Some points, one per row:
array([30., -1.,  1., 10., 29., 27.,  9.,  8., 19., 23., 13., 22., 48., 10.,
       25., 45.])
array([-29.,  30., -24.,  25., -13., -17.,  26.,  59., -10.,  33., -12., -45.,
        12.,  22.,  35., -57.])
array([ -9.,  39.,  38., -51.,  18.,  -4., -26., -34., -70.,  26.,  -9., -30.,
        -1., -32.,  15.,  43.])
array([-19.,   2.,  60., -35.,   3.,   6.,  19., -39., -19.,  40.,  11.,  36.,
       -15., -46.,  -7.,  -5.])
array([ -5., -59., -23., -49.,  25.,  13.,  33., -15., -37.,  33.,  -6.,  36.,
         4., -13., -17., -30.])
array([ 45.,  17.,  18., -51.,  42., -15., -29., -41., -82.,  -9.,  -8., -26.,
       -10., -43.,  -9.,  20.])
array([-15.,  -2., -15., -27., -28., -20.,   0., -22.,  38., -18., -12., -27.,
       -40., -14.,  19.,  39.])
array([ 18., -32.,  -9., -51.,  12., -43., -23., -14.,  38., -42.,  -8., -20.,
       -48., -17.,   6.,  16.])
array([ 17.,   3., -25.,  -6.,  -1., -30.,  18., -26.,  22., -29.,   3., -54.,
       -48., -13.,   7., -19.])
array([ 73., -46.,  -7.,  42.,   0.,   1., -24., -23.,  58., -68.,  45.,  21.,
        27.,  57.,   5., -26.])
array([-13., -28.,  34., -34.,  39.,  -9., -37., -15.,  19., -34., -18.,   2.,
       -36., -29., -49.,  11.])
array([  6.,  40.,  23., -37.,   5.,  -1.,  -2., -42., -70.,  13., -22., -38.,
        -9., -44.,   6.,  46.])
array([  7., -39., -53., -41., -14.,  -4.,  49.,  20.,  33., -15.,  42., -19.,
        46.,  42., -23., -18.])
array([ 32., -72., -34.,   3., -13., -13., -20.,  -3.,   0., -37.,  20.,  -8.,
         3.,  27., -18., -36.])
array([ 35., -34., -12., -19.,  48.,   0., -23., -42., -27., -60., -19.,   1.,
       -51., -32., -11.,  -4.])
array([-34.,   7.,  60., -26.,  -4.,  10.,   4., -39., -30.,  39.,  29.,  49.,
         0., -48.,  17.,  11.])
array([ -5.,  10.,  12., -42.,  32.,  -6.,  21., -16., -20.,  38., -77.,  -2.,
       -14., -59.,  31.,  53.])
array([-45.,  77.,  45., -13.,   3.,  28., -27., -23., -67.,  56.,  -8., -30.,
        -7., -39.,  19.,  63.])
array([-15., -58.,  -9., -51.,  23.,   9.,  35.,  -9., -24.,  27., -18.,  28.,
         1., -18., -16., -23.])
array([-64.,  57.,  12.,  38.,  15.,  50.,  38.,  13.,  -1.,  64., -52., -10.,
         2.,  -7.,  22.,   5.])
array([ 22., -22.,  -5.,   4.,  46.,  -3., -25., -24.,  -9., -52., -47.,  14.,
       -35., -36.,   6.,  13.])
array([ 59.,  -8.,  21.,  -8.,  46., -10.,   3., -23., -27.,  28., -14., -46.,
        34., -33., -28.,  43.])
array([ 50., -16.,  18.,  36.,  40.,  28.,   4., -26.,  25.,   9.,   2.,  14.,
        37.,  14.,   8.,  -2.])
array([-13., -43.,   2., -23., -16.,   1.,  23., -16., -42.,  -4.,  -5.,  38.,
       -14., -29., -59., -27.])
array([-33.,  19.,  -8., -81.,  78.,   4.,  32.,   6.,  61.,  23., -33.,  -8.,
        -4.,  -3.,  45.,  14.])
array([-28.,  92.,  -8.,  79., -40.,  21., -17.,  67.,  -6.,  62.,   8., -56.,
        37.,  41.,  31.,  33.])
array([-33.,  43.,  40., -31.,  53., -16.,  31., -13., -14.,  43., -79., -22.,
        -1., -31.,  40.,  11.])
array([-32.,  61.,  69.,   2.,  13.,  25., -33., -34., -23.,  29.,  -9.,   3.,
        14., -13.,  53.,  46.])
array([-46.,  15.,  44., -18., -31.,  28.,  37., -49., -17.,  36.,   7.,  48.,
         6., -44.,  26.,  24.])
array([ 22., -17., -30.,  19., -33., -20.,   8., -41.,  12., -48., -15.,  20.,
       -41., -24.,  41.,  13.])
array([ 37.,   2.,  68.,  44.,  23.,  22., -39., -11.,  26.,  -5.,  17.,  13.,
        28.,  25., -45., -16.])
array([ 58., -64., -26., -57.,  33., -26., -23.,   2.,  30., -63.,  27., -19.,
         2.,  29., -34., -18.])
array([ 29., -44., -22., -43., -14., -39.,   0., -37.,   1., -51.,  56.,  18.,
       -26., -21., -29., -11.])
array([-11.,  12.,   0., -22.,  71.,  26.,  23., -30.,  58.,  -4., -26., -16.,
         0.,  -6.,  40.,  -9.])
10 more points follow, each with its number after it:
array([ 19.,  28., -10.,  36., -34., -28.,  -7.,  54., -21., -36., -11., -42.,
        -2.,   9., -25., -24.]) 0
array([ 11.,   8., -44.,  26.,   3., -18.,  52.,  54.,   0.,   3., -31., -40.,
         4.,  23.,  13., -68.]) 1
array([-53.,  84.,  12.,  40., -45.,  12., -33., -20.,   4.,  10., -15.,   2.,
       -59.,   5.,  51.,  43.]) 2
array([-76.,  54.,  49.,  25., -37.,  63.,  32., -39., -19.,  73.,  18.,  53.,
         2., -43.,  24.,  41.]) 3
array([-21.,  22., -37.,  22.,   9.,  -9.,  40.,  56.,   3.,  29., -22., -34.,
        22.,  38.,  47., -57.]) 4
array([ -2.,   8.,  19., -17.,  -7., -38.,  -2., -13.,  49., -58., -13., -51.,
       -55.,   0., -22., -28.]) 5
array([-66.,  -6.,   2.,  -7.,  -2.,  41.,  -3., -32., -22.,  33.,  55.,  48.,
         5., -33., -18.,  22.]) 6
array([-51., -39., -25., -12., -47.,  32.,  22.,   8.,  23.,  20.,  22.,  25.,
       -17.,  35., -15., -26.]) 7
array([ -2.,  20.,  59.,  43.,  23.,  30., -24., -17.,  22.,  38.,  15.,  17.,
        53.,  38.,   5.,   7.]) 8
array([ 27., -75., -27.,  -5.,  23., -10., -24.,   1.,  13., -29.,  20.,   9.,
        19.,  57.,  -4., -39.]) 9
Which of these numbered points is nearest to each point below, looking only along the 2 directions in which the first points spread most? Its number follows each.
array([-18.,   8.,  17.,  57., -41.,  55.,  -7., -20.,  50., -15.,  41.,  32.,
        -4.,  55.,  12., -24.]) > 1
array([ 60.,  -5., -37.,  62., -35., -21., -16., -29.,   8., -17.,  15.,  -6.,
       -19., -13.,  10.,  28.]) > 7
array([-61., -27., -16., -10., -37.,  31.,   2.,   7.,  12.,  35.,  38.,  36.,
        -5.,  52., -14., -32.]) > 0
array([ 19.,  41.,  66.,  13.,   7.,  13., -24., -35., -18., -24., -20.,  -6.,
       -23., -35.,  -7.,  23.]) > 6
array([ 33., -12., -16., -35.,  14., -36., -35., -24.,  15., -59.,  16., -39.,
       -26., -11.,  31.,  28.]) > 5
array([-51., -28.,  16., -40.,   8.,  21.,   6.,  -4., -37.,  60.,   9.,  36.,
        20.,  10., -21., -20.]) > 6
array([-83.,  43.,  57.,   8.,   0.,  35.,  -3.,   5., -14., 115., -38.,  24.,
        20., -38.,   5.,  57.]) > 3
array([-13.,  34., -31., -27.,   8., -30.,  -6.,  93., -19.,  25.,  -1., -30.,
        30.,  31.,  40.,  17.]) > 8
array([ 35., -43.,   2.,  -3.,  10.,   2.,   6., -16., -23., -16.,  18.,   9.,
        28., -36., -88.,   1.]) > 5
array([-32.,  19.,  -4.,  48., -61.,  16.,  19.,  31.,  -4.,  29.,  56.,  52.,
        23.,  20.,  36., -46.]) > 4
array([ 42., -37.,   3.,  21., -20.,   9., -17., -34.,  30., -57.,  50.,  27.,
        -9.,  42.,  -2., -55.]) > 9
array([ 37.,  43., -22.,  44., -14., -23., -27.,  57., -25.,  22.,  20., -62.,
        30.,  30.,  13.,   1.]) > 4
array([ 18.,  65.,  -4.,   6., -24., -35., -24.,  95.,  -5.,  12.,   1., -57.,
        22.,  44., -27.,  19.]) > 4
array([ 49., -54., -13.,   5.,  -1.,  11.,   6., -37.,  47., -64.,  30.,  36.,
        -7.,  49.,  16., -56.]) > 9
array([ -4., -14., -10., -36.,   3., -12.,  15.,  -2.,  43., -43.,  12., -51.,
        19.,  47.,   1., -34.]) > 7
array([ 47., -50.,  -4.,  12.,  -2.,  16.,   1., -32.,  53., -67.,  30.,  30.,
        -4.,  51.,  14., -50.]) > 9
array([ 37.,  -9.,  54.,  26.,  44.,   8., -22., -16.,  28.,  -5.,  -2.,  12.,
        36.,  16., -11.,  -8.]) > 7
array([-45.,  57.,  35., -17.,  24.,   6.,  24., -15., -29.,  64., -58., -19.,
         9., -20.,  33.,  14.]) > 3
array([ 44.,  38., -38.,  41.,   1., -15.,  -9.,  49., -15.,  15.,   6., -51.,
        41.,  42.,  29.,   2.]) > 4
array([ 32., -70., -65., -63.,  14., -16.,  55.,  23.,  44., -36.,  31., -20.,
        36.,  27.,  -9., -25.]) > 9
array([  1.,  14.,   9., -27.,  21.,  17., -30., -21., -58.,   4.,  11., -14.,
        14.,  -1.,   5.,  12.]) > 6
array([  6.,  -2.,  61.,   6.,  29.,   0., -19., -36., -18.,  -1.,  -1.,  31.,
        22., -39.,  23.,  20.]) > 6
array([-33.,  39., -41.,  99., -59.,  35.,  11.,  53., -36.,  52.,  37.,  -2.,
        52.,  12.,  18.,   6.]) > 4
array([ 62.,  29., -28.,  39.,   5., -24., -20.,  55., -16.,  -1.,   8., -54.,
        32.,  39.,   0., -10.]) > 1
array([-35.,  47.,  22., -17.,   8.,   8.,  46., -18., -20.,  47., -75., -31.,
        -1., -39.,  34.,  19.]) > 3
array([ 20.,  24.,  54., -12.,  36.,  -3., -11., -35., -14., -18., -35.,  -4.,
       -16., -42.,  28.,  28.]) > 6
array([  4.,   5., -56.,  66., -57.,   9.,  15.,  36., -42.,  16.,  34.,  -5.,
        61.,  14.,  17., -12.]) > 4
array([-16.,  27., -35.,  36., -23., -13.,  46.,  56.,  -5.,  20., -23., -54.,
         4.,  10.,  26., -52.]) > 4
array([ -4.,  -3.,  43., -29.,  -1.,  20.,  18., -43., -28.,  41.,  23.,  38.,
       -10., -45.,  -7.,  -8.]) > 6
array([ 21.,   3.,  12., -34.,  33.,  -2.,   4., -12., -29.,  23., -63.,  -3.,
       -15., -58.,   1.,  41.]) > 6
array([-70.,  11.,   4., -32.,  16.,   5.,  41.,  32.,  -6.,  70., -30.,  28.,
        48.,   3.,  21.,   5.]) > 2
array([ -3., -33., -34., -38., -58., -16.,  25., -41.,   8., -31.,  48.,   9.,
       -22., -29.,  -3.,  12.]) > 5
array([ 48., -90., -54.,  -4.,  10.,  -1.,  -5.,  -4.,  13., -41.,  14.,   3.,
        11.,  41.,  -4., -39.]) > 9
array([ 14., -37.,   8.,  45.,   9.,   6., -23., -26.,  -9., -49., -15.,  43.,
       -19., -38., -42.,   0.]) > 5
array([  6.,  40., -46.,  44., -24., -10.,  23.,  39., -32.,  10., -50.,   6.,
       -17.,  21.,  60., -27.]) > 8
array([ 29.,  21., -48., -13.,  -1., -25.,   2.,  89., -28.,  -1.,   0., -36.,
        18.,  18.,   3.,   5.]) > 0
array([-62., -26., -15., -10., -36.,  30.,   1.,   7.,  12.,  35.,  38.,  37.,
        -4.,  52., -14., -32.]) > 0
array([ -9.,  -5.,  27., -21.,   7.,  19.,  42., -52., -19.,  25.,   8.,  55.,
         0., -45.,  23.,  11.]) > 6
array([-34.,  -4.,  45., -42.,  11.,   9.,  24., -47., -15.,  31.,   8.,  60.,
         6., -41.,  41.,  11.]) > 6
array([  7.,  47., -41.,  57., -47.,  -2.,   0.,  44., -50.,  15., -24.,  -5.,
       -19.,  10.,  45., -26.]) > 8
array([-43.,  32.,  14.,  38.,  -6.,  45., -19., -21., -62.,  44.,  35.,  20.,
        38., -11.,  -5.,  25.]) > 2
array([-36.,  35.,   7.,   4.,  11.,  45.,   1.,   1., -17.,  51.,  -1., -18.,
        21., -24., -16.,  53.]) > 2
array([25., -5., -1., -1., 28., 18., 14.,  5., 20., 22.,  5., 25., 43.,  5.,
       30., 42.]) > 0
array([ 52., -35., -40., -19.,   9.,  -7.,  16.,  -5.,  24., -59.,  32., -62.,
         3.,  24., -23., -45.]) > 9
array([  8., -47.,  -7., -24.,  18., -29.,  -8., -18.,  44.,  -3.,  15.,   5.,
       -15.,   2.,  -9.,   3.]) > 5
array([ -1.,  40., -40., -10., -20., -31.,  -6.,  88., -40.,  24.,  11., -41.,
        17.,  10.,  17.,  15.]) > 8
array([ 26., -13.,  44.,  21.,  47.,  18., -13., -16.,  34.,  15.,   1.,  14.,
        41.,  20.,  18.,   1.]) > 0
array([  48.,  -35.,    5.,   40.,  -45.,   10.,   -9.,  -40.,   36., -100.,
         41.,   39.,  -19.,   36.,  -27.,  -52.]) > 9
array([  3.,  44., -37.,  50., -24.,  -6.,  19.,  44., -28.,   8., -49.,   1.,
       -15.,  23.,  57., -22.]) > 8
array([-31.,  12.,  99., -37.,   2.,  -2.,   1., -31.,  -1.,  16.,   1.,  44.,
       -21., -27., -44., -18.]) > 6
array([-50.,  59.,  46.,  55.,   8.,  65., -16.,  -6.,   4.,  32.,  -3.,  15.,
         4.,   1.,  40.,  35.]) > 2
array([ 50., -41., -48., -30.,  26., -11.,  39., -11.,  41., -67.,   6., -52.,
         7.,  33.,  -6., -44.]) > 9
array([-56.,  29.,  40.,   5.,   6.,   6.,  37., -17., -22.,  66., -43.,   4.,
        36., -31.,  24.,  13.]) > 3
array([-39.,   6.,  15., -62.,  31., -16.,  18.,  17., -25.,  81., -43.,  38.,
        27., -45.,  20.,  72.]) > 3
array([-43.,  38., -33.,  91., -61.,  27.,  14.,  56., -28.,  49.,  27.,  -6.,
        48.,   7.,  23.,   9.]) > 4
array([ -6.,  -9.,   7., -42.,  23.,   9.,   6.,  -4.,  -9.,  15., -13., -25.,
        21., -24., -16.,  36.]) > 6
array([  0.,   5.,  14., -24.,  -1., -47.,   2., -17.,  44., -52., -13., -44.,
       -59.,   1., -22., -34.]) > 5
array([ 27., -38.,  -4.,  19.,  -4.,   6.,  -8., -40.,  35., -63.,  44.,  51.,
         7.,  52.,  35., -40.]) > 9
array([ 73., -50.,  -5.,  33.,  16.,  10.,  -5., -16.,  79., -45.,  31.,   7.,
        20.,  68.,   5., -30.]) > 9
